Where one turn sends some rows of the set: a few examples, then the rows asked
Zukip: [  3 -12 -10 -19 -29 -14  -6  38 -11 -16 -15  23   6  26  10]
kub: [ -6   3 -13   2  -5  14  24  -9  13 -29  33 -14  -6 -21   1]
gitap: [ 43 -21  -1 -18  -5  21  12  20 -57  -7  33  -2   0  21  -5]
regud: [ 25 -14   5 -25  -9  24  12  15 -60  -1  41   2  -1  14   9]
Vosam: [ 24  14  26  11 -35 -18  29   5 -12  10   5  -5 -13  23 -16]
nusim: [ 22   9  28  13 -27 -18  34  12 -19   5  18 -14 -20  27 -22]
bira: [ 17 -11 -30  -9  20  14  29  16 -51 -14  21 -27   2  27   3]
Tuz: [  9  -6 -35 -18  19   2  23  21 -49 -14  21 -21 -17  31  -3]
Kinu: [  0   8  -5  -3  -4  24  24   7  11 -28  33  -4   8 -31   9]
Kiliz: [  9   1  -6 -22 -36  -2  -3  43  -6 -15 -11  21  10  34  11]
vokev: [ -5   8 -12  -7  -4  27  20   8  14 -45  33  -7   6 -14   8]
tus: [ 18   3  12  -4  16  -2   7  37 -59 -41  22 -15  14  11  -5]
kuga: [-15  -4 -10  -1  -1  19  22   1   5 -32  42 -16  -1 -19   8]
nofe: [ 19  13  27  17 -22 -16  44   0 -17   4  10 -13 -14  21 -14]
Puzut: [ -7  -2 -11 -23 -21 -11 -10  49 -11 -12  -7  22   9  22  12]
mem: [ -5  -1 -13 -18 -26 -11 -12  36  -1 -21 -13  20  15  13  12]
nodem: [ 23  10  21  20 -27 -17  43  11 -10  -1   2 -25  -7  24 -15]
piro: [ 11 -10 -21 -23 -33  -7  -4  43   1 -11 -11  20   2  21   7]
gilez: [ -7   1 -13  -6   3  18  19   1   8 -36  34   1  -2 -26   6]
poso: [ 25  20  20  13 -26  -4  46   3  -8  -3  15 -19 -15  30 -17]
Pef: [ 27   7  -1 -10  25   8   9  40 -56 -29  19  -4  19  10  -4]

Kinu goes to piro
vokev goes to Kiliz
bira goes to Pef
Now find these:
Vosam goes to kub
Puzut goes to nusim
regud goes to Tuz
nofe goes to gilez

Where one turn sends some rows of the set: a few examples, then the rows asked
per: [ 27  27  14   6  -9 -18 -12  15 -22 -11   6  27   2  14 -20  29]
rarab: [-56  23  28 -20  11 -30   2 -29 -52 -30  26  -9   1  12 -11  29]
Kal: [ -9   0  -9  -8  18 -32   5  -8   9 -40  -1  -6  -6 -12 -42   0]
galon: [-21  17  10  19 -15 -49   1  -2 -17 -15  -5 -24  -4 -15 -15   4]
dizir: [-56  23  22 -20  11 -34  13 -26 -50 -29  19  -7   2  10  -4  24]
gusa: [-59  28  11 -11  16 -25  -4 -23 -57 -37  31   7   1  24  -6  37]
Vuri: [ 31  36  14   0  -7 -22 -17  17 -22 -17  10  24   6   6 -17  35]
dedov: [-16  27  25  13 -13 -43 -31 -11 -21 -20  16 -34  -4 -18 -27  18]
Leki: [ 31  31  15  16   2 -35 -14  14 -22  -3  23  11   9   2 -11  35]
Zimo: [-59  24  11 -16  14 -35  17 -21 -51 -33  18   2   4  14   2  26]
sitik: [-15  27  31 -33  34 -43  14 -15 -23  -3   0  10   3 -10 -12  41]
pezuk: [-26  24  -2   1  48 -37   7  -7 -33  -6  12  39   0  20  -3  52]
mabik: [-16  26  43 -37  30 -27 -10 -23 -25  -6   7  11  -5   0 -29  46]
nogu: [-57  26  23 -16  13 -25  -7 -28 -55 -34  32  -2   0  19 -11  34]
kotuk: [-23  17 -46  -9  10 -46  21 -18  -5 -28   6   0  11  -2  -6  26]
dopo: [-10  13 -30  -6  24 -34   6   4   5 -55   1  10   1 -11 -29  10]
kivo: [-60  27   5 -11  16 -30   8 -19 -55 -37  24   9   3  21   1  33]
dum: [-14  11   4 -28  -3 -29 -16 -42  -2 -21  18 -29  -1  -6 -42  27]
puval: [ 26  20  14  18  -6 -23  -9  13 -21  -1   9  23   0  16 -19  26]
vuz: [-27  21 -17  25 -14 -41   8   9 -21 -29 -14   6  -4   2  -6   7]
dep: [-27  23  10  -3  42 -20 -16 -15 -36  -8  19  40  -7  31 -20  57]
Tak: [ -9   6  -4  12  32 -27 -38 -16  -1 -38  38 -12  -8  -2 -51  23]
medab: [-17  40  14  12 -11 -30 -56  -7 -30 -38  28 -15  -4  -5 -31  36]
Pozil: [-24  43 -13  18 -10 -22 -49   5 -34 -52  18  14  -5  11 -23  39]
reb: [ -8  -4   5   1  22 -28 -17 -18   7 -32  18 -17 -10  -8 -53   6]
nef: [-19  15  -7 -14   3 -16 -42 -42 -12 -27  35 -13  -5  15 -47  41]
Sokam: [ 27  22  15  22   0 -31 -10  13 -21   3  18  15   4  10 -14  29]
femuz: [-10  18 -26  14  38 -29 -37  -5  -6 -52  40   4  -1   0 -38  33]
sigo: [-27  20 -57   6  16 -33  -4 -17 -14 -35  23  16   6  19 -11  41]
Bitav: [ 33  38  16   5  -2 -31 -18  17 -23 -12  19  15  10  -1 -13  38]
Miro: [-21  26   8 -15  44 -48  22  -6 -26  -2   3  23   6   0   2  44]
Fabe: [-17  12 -15 -26   0 -44  15 -31   1 -21   3 -23   7 -14 -22  19]
lavil: [-28  34 -28  24 -12 -27 -17  13 -29 -46  -3  24  -4  14 -10  25]
rud: [-11  22 -39   4  34 -33 -14   6  -3 -61  21  15   3  -4 -27  27]
rugu: [-25  19 -38   4  13 -18 -36 -30 -18 -35  38  10  -1  27 -32  49]
Dotot: [-21  23  33 -21  34 -16 -25 -24 -32  -8  16  26 -10  21 -33  54]

rugu goes to nef
femuz goes to Tak
galon goes to vuz
Now find these:
pezuk goes to dep
dizir goes to Zimo
Leki goes to Sokam

Where one turn sends some rows of the set: a few examples, then the rows asked
Vobes: [ 11 -28 -16 -43  -6  32   4  40  25  12 -10 -14  14  32  -6  14 -30  25
  17  -7   4  -7   3 -15  38  18  21   8]
kiga: [ 10 -14  -9 -19 -24 -33 -14  19  12   4   2  14 -17  10 -12   1 -11   1
  -9  16 -20  14  55 -23  20  -1   9  32]
vato: [ -4 -21 -32 -13 -18 -10  14  23 -19  -3  12  19  -6  -2 -18 -27  16  -8
 -12   3  -4  23  24 -12  26   4   5  33]
gosil: [-15 -50  10   2 -21  22  23 -17  16 -27  41 -16  22   4  29   7  -6  10
 -15  -8  -4   9  16 -28 -21   1  13  26]
Lib: [ 19 -17 -14 -34   3  41  12  43  18   4 -11 -14  13  24 -17  11 -21  25
   9  -4  12   3 -11  -6  37  23  20   4]
luv: [ 13  -7  -3   3  21  22  13  -1  32 -31 -10 -17  -3   6 -18   2  -3 -15
   8  15 -24  -4 -14  13  40 -27   0  43]
kez: [ 19  -6  -2  -4 -21  -6  -3  10  31 -14  -8  -6 -30  -4 -12  19 -25  -5
 -10  11 -17  23  26 -51  -3   2   1  60]
Tigil: [-13 -52  17   3 -19   8  22  -3   8 -25  33 -20  26   9  35   3  -7  15
 -15 -16  -6  -2  23 -27 -17  10  17  32]
gurev: [ -3  21 -16 -31 -20  -2 -17   1 -12 -21  14  13   3  -1 -21 -19  41 -10
   0  -8   2  16  14 -14  30  22   4  27]
gesu: [ -3 -39  12  12 -20   1  15   1   3 -31  25  -9  28   3  31   0  -8  23
 -28  -2   0   3  22   3 -26  18  18  19]
mituf: [ -9  23 -11 -46 -10  24 -17  -6  26  -8 -15  -9  14  23  -7  40   9  21
  32 -27 -13 -17  -3 -13  16   6  16  17]
gen: [  7  22  -7 -27 -35   5 -35 -13  30 -30  -5  -2 -11  -2   1  20  -2  -7
   5  -7 -11   8  15 -44   2  14  -4  62]
gom: [  4 -28  29   3  -7  -3  12  -8  16 -23  41 -10  18  11   9   5   0  18
 -28  13  -5  14  34  -5 -16  10  24  -7]
fuzem: [ 13  -8  -5  -2  10  11  -4  -2  40 -30 -17 -11  -2  10  -9  11 -18  -8
   9  20 -30 -13  -1  19  32 -30  -3  45]
nera: [ -8 -41   4   8 -22  10  18 -11   5 -29  38  -2  27   1  23  -1  -2  18
 -28   4   1  11  20   5 -23   8  14   6]
mupi: [ -4 -38  39   1  -1   1  23   1  15 -20  38 -28  17  14  19   5   2  14
 -15 -11  -9   6  29 -36  -9  15  26  18]
zibok: [ -5  31 -19 -35  -6  31  -7  -2  10 -18 -16  -3  17  11 -15  27  20  22
  19 -24  -3  -6 -22   8  11  15  15   9]
Det: [ 16 -25 -18 -36 -14  37  -2  36  32   4 -19 -13  14  27   2  23 -44  28
  11  -4   3  -8  -3 -12  25  16  14  20]
Gipi: [  5 -15 -23   3 -15  18  24  14   1 -21   2   0 -19 -15 -16  -9   0 -13
 -15  -2  -2  33  -4 -41   5   6  -3  62]
Siko: [ 22 -16 -20 -27  -7  46   7  40  26  -4 -20 -13  13  19 -10  18 -36  28
   2   0  11   4 -18  -3  21  23  16  14]
Danim: [ -4 -38  36  -3  -7   9  18 -15  26 -21  45 -25  12  14  16  15  -4  12
 -15   1 -10  11  31 -38 -13   4  22  11]
bedu: [ -7  24 -20 -36 -13  36 -12  -7  23 -18 -22  -6  16  13  -4  38   7  21
  27 -26  -7 -12 -20  -4   5   8  12  24]
duvav: [ -8  29 -10 -44  -1  20 -12   0  13  -6 -11  -4  16  23 -16  30  22  20
  28 -22  -9 -11  -6  -1  22  11  22   2]
vulem: [  5  25 -19 -15 -26  24 -12  -4   4 -40   1   3  -5 -14 -11  -3  23 -10
  -5 -10   6  22 -13 -27   4  23  -6  56]
Gebe: [  8 -25  35  11  -2  -5  16   5   8 -26  31 -18  19   8  13   3   2  23
 -30   3  -3  10  27  -8 -18  22  28   3]
fegup: [  2 -19 -11 -13   5   2  -3   0  30 -19  -8  -5   5  17  -4   2 -10 -10
  17  14 -31 -19  10  22  47 -35  -2  40]
Duvo: [ -1  18  -4 -42 -29 -20 -39  -4  15 -11   9   8  -3  14  -9   4  18  -5
   9  -4 -14   1  42 -32  28  14   5  34]
sava: [ -1 -20 -10  -9  19  14  12   3  23 -21  -1 -10   3  15 -14  -8   6 -15
  17   8 -25 -11  -4  16  54 -30   0  38]

nera goes to gosil
fuzem goes to fegup
Now find these:
vato goes to Gipi
Tigil goes to mupi
gen goes to Duvo
duvav goes to zibok
Det goes to Vobes

